(in the rows, 128 means zero)
Where one turn sends some rows of the set: a few examples, then the rows asked
J_508: [151  95 125 123 116 165 117 165 165 135 163 122 139 141 122 112 141  93
 150 131 100 117 116 120 103 150]
J_94: [110 123 109 151 124 166 126 158 152 142 146  96 121 119 122 126 167 134
  93 110 141 126  94 135  88 155]
J_300: [164  99 115 142 133 147 124 108 149 129 125 113 135 172 130 120 131 131
 123 142 102 127 106 126  89 135]
J_528: [149 109  82 124 126 156 117 124 141 123 100 136 130 131 110 142 174 110
 133 141 130 123  93 134  65 159]
J_100: [145  97  91 146 124 139 129 140 162 105 127 127 119 171 108 109 149 140
 118 144  99 109 115 104  93 127]
J_291: [130 110 114 149 133 131 140 112 176 140 112 125 134 124 134 143 166 107
 102 149 109 150 121 115  98 115]
J_489: [150 111  90 122 112 131 127 120 136 137 152 120 118 109 125 121 174 136
 141 151 123 160  95  97  93 172]
J_697: [160  94 123 144 119 123 129 125 156 138 135 123 152 160 115 127 157 129
 137 140 105 147 110 150  64 150]
J_321: [128 113 121 135 134 165 128 157 150 146 169  82 136 114 122 134 174 117
 116 129 135 137 112 129 106 143]
J_931: [118  94 128 133  81 134 124 154 153 129 124  96 129 110 131 147 190  90
 151 141 110 115 117  92  87 138]
J_514: [121 122 103 118  98 175 135 145 172 145 111 118 142 151 110 117 138  99
 140 120 103 110 123 133  89 157]
J_185: [120 107 138 160 108 159 145 148 149 126 116 135  99  96 140 132 178 108
 136 141 116 123 103  98  81 134]
J_126: [126  81 142 149 140 150 122 153 174 135 160 122 142 125 130 110 155 100
 127 119 124 142  93 119  66 142]
J_648: [166 100 103 131 130 146 130 117 159 160 109 124 150 150 112 130 155 121
 128 140 110 125  81 143  75 155]
J_309: [111  88 111 130 112 166 154 156 142 105 107 119 107 116 109 117 167 127
 143 140 137 112 101 100  56 154]
J_907: [109 121  98 135  96 163 136 159 148 131 142  86 128 139 107 122 138 131
 102 132 141 115 108 141  92 158]
J_179: [133 130 116 132 106 154 147 165 163 137 165  81 131 129 102 119 154 118
 117 145 125 126 118 137 111 148]
J_93: [106  96 117 122 103 138 148 158 171 117 114  86 120 138 106 114 180 112
 142 140 102 106 122  82  74 136]
J_40: [ 91  98 120 133 121 165 133 129 173 141 113 110 148 140 127 120 138 104
 120 109 137 138 105 128  62 144]
J_495: [116 113  91 120  84 118 130 117 141 148 123 102 146 136 104 118 162 149
 135 146 133 151  99  98  89 158]
J_716: [133 136 102 126  95 124 141 119 154 152 134 116 126 127 123 117 160 135
 132 157 102 156 116  96 114 154]
J_17: [123 104  93 143 117 131 137 113 154 134 146 117 125 129 117 107 167 160
 118 132 126 150  93  81  88 155]
J_362: [145  82 106 140 136 145 142 111 161 152 125 128 151 150 133 142 139 131
 116 142 107 144 120 132  91 132]
J_475: [107  87 120 129  93 143 154 159 170 119 107  87 121 138  98 114 176 127
 146 140 105 101 121  91  88 134]
J_367: [141  79 120 130 108 103 118 148 158 127 137 108 159 146 101 136 173 113
 135 161 127 140 110 130  75 138]
J_831: [114 113 123 153 101 155 144 152 152 126 122 142 109 101 141 132 182 105
 133 144 121 114 105  89  73 132]
J_922: [108  94 109 118 110 159 152 158 141 112 113 123 110 120 112 111 167 115
 141 150 140 106 103  93  53 147]
J_255: [122  92 139 135  78 135 128 156 151 136 114  95 126 109 127 143 184  98
 155 149 109 119 114 103  98 138]

J_907 -> J_94
J_17 -> J_489
J_185 -> J_255
Where do these go?
J_93 -> J_922
J_100 -> J_528
J_362 -> J_697
J_40 -> J_126

Where one turn sends some rows of the set: a few examples, then the rows asked
J_682: [147 105 105 132 120 133 128 132 140 123 149 138 127 112 132 138 120 157
 123 158 116 121 107 141 131 104 134 117 105 123 124 116  98 129]
J_238: [122 115 139 139 134 124 122 131 126 148 120 148 112 132 129  94 113  97
 104 125 101 143 114 141 120 151 108 141 135 123 135 128 160 102]
J_506: [136 118 134 115 127 121 140 123 121 114 180 140 130 101 127 107 142 118
 144 119 141 143 109 129 108 116 124 133 129 121 105 142 127 113]
J_170: [134  95 130 112 132 103 133 152 128 119 123 145 125  85 120 117 133 130
 125 127 132 107 154 145 141 120 143 136 122 138 101 144 146 126]
J_573: [143 108 114 126 122 136 135 137 118 116 151 130 119 109 144 128 132 156
 151 168 126 119  98 127 129 117 125 117 116 127 125 128 106 124]
J_312: [138 127 123 146 124 128 103 123 153 127  84 110 117 140 115 118 122 122
 123 115 134 123 156 123 133 136 126 144 108 121 157 139 159 123]
J_353: [130 149 127 130  91 133 127 121 115 127 159 131 148 108 124 115 113 145
 125 130 141 132 134 132 114  91 144 124 111 131  98 117 114 119]
J_971: [137 126 107 140  95 151 132 138 129 119 148 135 120 117 135 130 123 154
 134 164 136 117 106 130 135 112 132 121 112 127 128 114 107 133]
J_41: [ 94 143 129 144 150 120 113 138 108 132 108 116 145 127 132 113 106 108
 117 121 111  89 108 119 117 132  97 108 126 109 146 110 127 116]
J_105: [145 141 127 148 135 130  94 114 137 138  85 110 123 137 120 118 139 118
 124 112 148 125 121 136 111 129 121 133 127 110 168 134 142 115]
J_531: [129 139 135 145 118 125 118 137 108 147  90 104 127 124 141 118 110 129
 122 123  97  91 114 130 108 123  97 125 114 128 133 105 135 118]
J_614: [107 141 121 137 148 140 116 133 102 157 113  95 146 151 128 125 129 111
 130 121  97 128 125 129 124 128 118 151 119 105 164 125 139 124]
J_509: [ 99 115 126 119 139 106 107 132 129 123 105  97 128 148 143 136 133 118
 110 107 123 124 132 110 113 134 114 128 136  93 155 121 160 129]
J_237: [118 141 126 120 146 113  99 120 112 145 113 148 113 150 136  98 107 107
 105 125 111 151 105 131 134 140 132 130 140 117 141 124 149 104]
J_882: [ 93 133 139 136 152 123 110 136 127 146 129 151 137 150 129 114 103 102
 109 114 112 139 111 133 138 152 129 128 121  99 142 128 149 109]
J_665: [128 137 137 164 148 109  95 109 130 141 110 116 138 134 126 119 118 108
 111 102 131 137 140 130 116 133 109 129 122 103 163 126 153 107]
J_759: [107 136 123 115 131 142 110 128 102 157  94 101 143 151 121 109 149 124
 126 127 116 133 136 134 118 115 136 153 144 117 155 135 140 131]
J_791: [134 150 122 119 110 132 140 111 128 129 153 126 143 109 107 132 113 138
 133 124 143 124 133 117 130  86 140 115 114 130 103 121 107 136]
J_168: [141 106 116 134 106 151 133 132 134 126 145 134 116 120 145 140 133 147
 132 178 121 120 116 131 139 108 132 127 109 128 127 120 115 127]
J_651: [131  98 112 120 123 113 127 157 133 110 130 149 127  88 112 103 136 130
 127 124 144 113 150 154 138 128 137 141 131 139 116 149 134 133]
J_750: [114 131 137 162 137 133  99 124 151 135 103 124 140 143 126 130 127 112
 126 108 142 112 133 132 129 141 108 119 119 100 169 140 138 116]
J_11: [136 113 132 116 114 129 137 126 128 115 167 130 134  93 119 116 146 104
 127 121 142 123 120 125  99 102 112 136 130 126 100 134 140 108]
J_530: [137 119 101 130 146 111 130 123 122  89 161 136 124 108 135 102 139 133
 149 134 132 125 135 119 149 117 148 144 114 121 128 130 119 159]
J_776: [137 151 134 137 109 131 129 106 117 127 154 128 135 106 123 118 109 136
 125 135 132 130 144 117 132  83 146 117 103 133 100 116 122 119]
J_72: [110 135 123 142 153  98 108 134  96 147  93 123 142 130 145 124 112 116
 119 126 108 102 125 122 134 140 104 128 138 115 150 105 145 135]
J_842: [138 104 119 106 140 108 139 145 143 118 131 140 124  90 104 119 122 128
 127 116 129 114 149 154 141 118 141 128 117 135 112 152 113 132]
J_655: [101 149 131 114 117 137 129 123 103 154 112 108 152 148 118 108 126 104
 127 123 114 132 151 115 117 121 127 164 133 124 126 126 153 132]
J_121: [134 106 123 113 120 119 136 126 129 128 173 150 149  97 117 118 140 120
 123 118 133 128 117 142 104 102 114 134 140 127  98 132 121 122]
J_936: [126 123 131 112 109 124 141 137 126 112 164 137 131  91 114 101 131 109
 123 111 148 125 126 140 101 113 121 132 132 128  98 138 126 114]
J_188: [129 153 127 132 146 110 107 124 100 138  89 119 123 126 148 106 118 107
 122 117 113  96 103 137 113 132 102 124 136 122 147 112 124 122]
J_626: [101 135 141 126 134 125 113 123 117 164 114 131 128 158 133 132 106 111
 115 132 119 151 127 121 134 142 118 122 140 109 150 128 152 103]
J_103: [137 146 134 129 121 122 131 116 105 132 151 126 147 105 120 116 118 155
 151 138 142 135 140 122 133  96 154 124 109 132 104 131 114 125]
J_601: [142 122  94 134 140 129 133 129 129  99 154 142 113 108 131 112 138 110
 142 135 122 110 130 126 162 121 139 157 106 127 130 127 128 156]
J_426: [ 86 131 128 132 141 144 112 144 109 158 109 111 173 146 108 123 132 118
 128 126 119 117 133 127 124 125 127 145 132 107 149 134 145 121]
J_666: [135 119  86 132 128 127 128 144 133  92 151 145 114 111 129 105 127 128
 129 142 130 117 127 135 154 128 149 149 107 125 133 123 118 156]
J_263: [137 112  86 127 136 127 133 123 142 105 157 153 127 114 115 117 138 122
 136 138 135 124 129 124 158 115 134 141 128 127 134 128 117 164]
J_396: [ 82 118 130 136 134 112  97 125 129 119 117 120 154 155 151 123 126 131
 102 119 118 121 141 114 120 125 129 122 129  89 148 112 145 137]
J_878: [107 128 124 112 126 104  95 119 118 126 105 120 127 157 158 120 136 136
 104 110 121 133 124 116 116 120 142 133 143 102 139 109 156 140]
J_407: [114 121 117 139 119 112 112 114 129 115 118 129 123 150 157 116 125 122
 103 132 118 127 119 100 118 132 122 142 132 101 136  88 163 153]
J_206: [142  97 133 118 134 101 129 141 132 115 128 140 124  89 126 117 135 147
 146 130 148 119 147 146 136 126 138 123 123 136 116 158 126 121]

J_72 -> J_614
J_573 -> J_103
Where do these go?
J_41 -> J_426
J_682 -> J_791
J_238 -> J_312
J_936 -> J_651
J_188 -> J_759
J_170 -> J_601

Where one turn sends some rows of the set: a few examples, then the rows asked
J_579: [158  99 148 153 134 128 129 141 129 145 122 142 116 140 104]
J_671: [121 141 150 123 126 126 129 141 144  87  99 143 106 136 120]
J_37: [102 118 121 181 129 143 127 142 130 131 111 133 135 134 102]
J_287: [127 145 162 142 139 131 145  94 131 110 132 141 132 129 111]
J_176: [104 145 149 122 148 142 125 127 153 144 155 136 136 123  98]
J_850: [112 129 147 111 125 137 136 146 129 106  88 142  94 142 110]
J_779: [114 131 133 101 130 144 132 151 143 113 128 122  97 123 111]
J_311: [124 155 129 115 145 144 127 120  95 103 118 126 140 140 111]
J_675: [118 159 134 115 139 155 129 124  98 111 118 124 141 137 106]
J_571: [103 101 122 172 136 139 134 138 124 118 129 128 133 131  97]
J_75: [117 119 126 115 140 115 119 127 158 130  84 141 148 144 104]
J_125: [141 151 135 132 154 116 120 119 107 142 111 155 103 138 121]
J_916: [103 108 117 175 134 141 124 148 117 135 109 133 127 136 103]
J_245: [121 157 132 111 141 150 127 126  91 110 110 126 139 143 104]
J_810: [154 113 146 159 126 145 130 141 142 153 128 137 124 133 103]
J_325: [105 129 144 114 163 117 115 135 117 153 119 160 110 147  95]
J_417: [114 115 115 178 140 125 121 144 127 115 119 137 132 134 114]
J_799: [118 157 145 126 115 146 132 146 158 101 102 132 112 126 121]
J_469: [114 145 141 123 138 161 141 113 118 164 133 132 115 125  99]
J_458: [113 109 108 169 141 133 120 149 124 124 128 129 125 131 110]
J_199: [151 106 159 163 123 136 135 130 138 139 116 142 127 141 101]
J_834: [113 113 119 110 139 131 121 128 166 140 104 125 148 133  99]
J_863: [116 138 133 106 132 142 126 158 134 124  99 135  89 130 112]
J_949: [113 157 166 145 147 116 117 117 146 122 112 166 139 144 110]
J_520: [104  98 124 171 136 130 130 137 117 117 117 137 129 141  99]
J_980: [124 121 141 114 155 128 137 111 102 140 137 140 100 135 103]
J_212: [113 109 117 105 143 125 119 132 158 144  99 132 143 139  99]
J_657: [116 110 119 109 142 117 116 131 154 137  88 138 144 142 100]
J_138: [103 135 141 115 162 134 115 140 133 162 144 144 116 130  94]
J_587: [122 155 162 146 136 135 137 102 114 137  95 158 122 140 109]
J_444: [157 109 153 161 126 131 126 140 130 145 110 147 119 142 105]
J_66: [116 123 124 117 135 128 121 126 173 128 102 128 155 135 103]
J_81: [157 108 152 162 126 136 135 134 144 137 131 135 128 133 109]
J_541: [111 138 157 130 158 103 116 124 124 130 109 168 120 150 106]
J_333: [136 163 138 139 145 144 131 113 138 138 146 132 126 116 122]
J_695: [116 122 128 119 138 120 121 124 168 125  89 137 155 141 104]
J_892: [106 138 147 113 117 157 139 142 155 109 119 123 111 124 107]
J_10: [126 167 131 121 142 149 124 127 101 109 118 126 142 137 113]
J_544: [124 159 125 113 146 150 126 131  94 116 117 124 137 139 111]
J_68: [105 157 164 141 140 137 128 116 159 127 135 145 148 133 103]
J_27: [122 155 128 110 144 147 129 125  97 106 125 123 137 137 107]
J_662: [148  98 150 153 130 141 133 137 131 152 126 137 119 141  95]

J_311 -> J_245
J_469 -> J_333
J_138 -> J_176
Where do these go?
J_520 -> J_916
J_671 -> J_850
J_834 -> J_66
J_810 -> J_81

